In the rows, zero is written as 128.
Families of rows that turns and mirrors carry onto each other, the same ones carrying the whole set onto itself: the rest of each named row's family, in list order
5 families of 3 rows
z25: [ 91 153 157 110 135 122 134 119 121]
z303: [104 125 157 111 124 139 123 123  92]
z457: [ 99 158 152 107 133 127 138 115 120]
z744: [108 126 147  88 128 130 119 135 130]
z978: [114 129 146  94 126 126 124 137 134]
z159: [ 98 158 155 115 126 124 134 117 118]
z743: [111 122 153  90 124 133 117 132 131]
z753: [106 120 153 113 124 131 119 122  95]
z232: [ 96 154 156 105 134 121 139 118 123]
z938: [105 128 163 103 120 136 128 126  90]
z82: [108 130 157 110 121 134 125 121  89]
z192: [114 128 151  93 123 136 120 133 134]
z12: [110 127 153  82 124 130 117 127 129]
z305: [111 127 150 108 124 131 124 122  89]
z301: [ 99 150 160 104 134 125 144 112 122]

Which other rows belong to the same family as z305? z25, z192
Which other rows belong to the same family as z744? z303, z457
Which other rows belong to the same family as z159? z978, z753
Which other rows belong to the same family as z743? z232, z82

Families of rows that turns and mirrors carry onto each other, the same ones carrying the whole set onto itself: the rest of each named row's family, in list order
6 families of 5 rows
z163: [126 150 138 128 122 129 122 136 132 132 143 123 120 128 118 113 144 134
 143 128 129 121 125 110]
z654: [150 137 118 143 127 129 120 135 113 121 148 126 118 129 103 132 137 139
 131 133 142 130 140 123]
z751: [128 143 139 102 132 137 140 123 134 125 131 140 116 135 140 121 121 117
 138 125 123 133 121 110]
z714: [141 120 107 133 136 134 124 129 108 118 143 119 115 142 121 134 118 123
 119 139 128 122 152 134]
z274: [137 156 129 109 126 123 124 136 134 127 139 143 120 126 130 126 139 140
 142 127 123 128 120 111]
z863: [144 145 141 120 121 143 126 124 135 123 147 138 117 121 123 122 143 146
 142 134 121 125 126 108]
z832: [125 148 133 103 134 144 130 122 139 122 140 132 119 125 137 115 130 106
 143 127 135 125 133 116]
z349: [129 127 122 117 132 142 145 110 133 128 128 132 125 138 145 137 110 110
 116 129 128 129 142 128]
z679: [134 131 118 147 123 133 119 141 113 129 132 121 131 131 109 129 137 135
 133 140 140 127 130 129]
z160: [132 116 119 131 133 140 121 117 108 124 140 117 129 144 116 137 112 122
 120 145 131 126 144 132]
z689: [128 155 143 123 125 132 125 136 126 130 126 137 125 129 113 124 135 132
 144 124 130 121 120 113]
z230: [127 132 112 110 119 146 140 103 125 130 130 133 118 136 136 151 114 118
 132 143 123 131 137 128]
z89: [131 127 115 120 129 142 131 110 123 131 133 135 117 127 147 147 111 118
 111 132 129 134 145 135]
z766: [130 127 136 107 130 149 131 120 139 115 140 151 113 121 141 122 124 120
 139 132 131 138 131 115]
z996: [136 149 133 102 129 138 126 108 133 123 135 136 106 129 137 135 126 108
 148 127 133 128 122 122]
z178: [142 150 135 126 121 115 115 133 136 129 147 128 106 125 129 127 138 127
 147 127 127 122 122 116]
z384: [132 140 139  98 136 135 131 113 133 127 138 145 121 125 147 132 121 115
 128 125 122 132 129 120]
z723: [118 146 138 106 126 143 142 119 133 129 132 134 126 121 136 126 127 115
 135 117 130 126 137 111]
z72: [142 140 115 131 130 121 116 135 117 121 141 136 120 132 110 133 148 146
 136 130 143 132 129 128]
z720: [144 112 120 136 130 133 117 112 123 118 139 122 125 151 126 143 121 136
 119 128 142 121 137 130]
z193: [141 153 130 120 124 130 125 143 125 122 140 136 111 128 117 120 136 137
 148 129 130 133 120 107]
z469: [156 137 118 139 120 141 120 129 127 121 134 127 129 130 118 137 145 147
 135 133 143 121 127 127]
z890: [141 124 117 144 122 112 122 140 125 127 144 129 126 122 119 136 144 132
 137 137 138 130 133 130]
z596: [125 135 113 110 127 151 132 116 130 126 137 124 120 136 142 134 104 110
 126 141 123 124 147 122]
z347: [141 123 113 142 128 135 132 114 120 128 143 121 124 138 120 144 118 128
 110 134 134 124 154 132]
z707: [129 109 117 130 125 125 134 110 115 128 145 128 130 138 117 148 127 131
 125 145 127 132 144 131]
z593: [125 126 114 113 129 144 142 116 123 123 143 121 118 129 142 133 115 112
 120 127 126 126 158 122]
z418: [135 124 112 138 129 128 119 114 111 129 145 126 113 140 118 146 126 142
 113 133 134 130 147 134]
z106: [143 140 121 140 131 128 115 145 111 123 130 130 119 140 105 129 130 135
 135 138 132 120 129 129]
z444: [127 116 116 122 122 142 127 119 137 122 135 136 112 141 150 138 102 126
 122 133 129 130 140 121]

Which other rows belong to the same family as z349? z654, z751, z193, z347
Which other rows belong to the same family as z593? z714, z689, z723, z106
Which other rows belong to the same family as z418? z274, z89, z384, z72
Which other rows belong to the same family as z766? z863, z720, z469, z444
Which other rows belong to the same family as z230? z996, z178, z890, z707

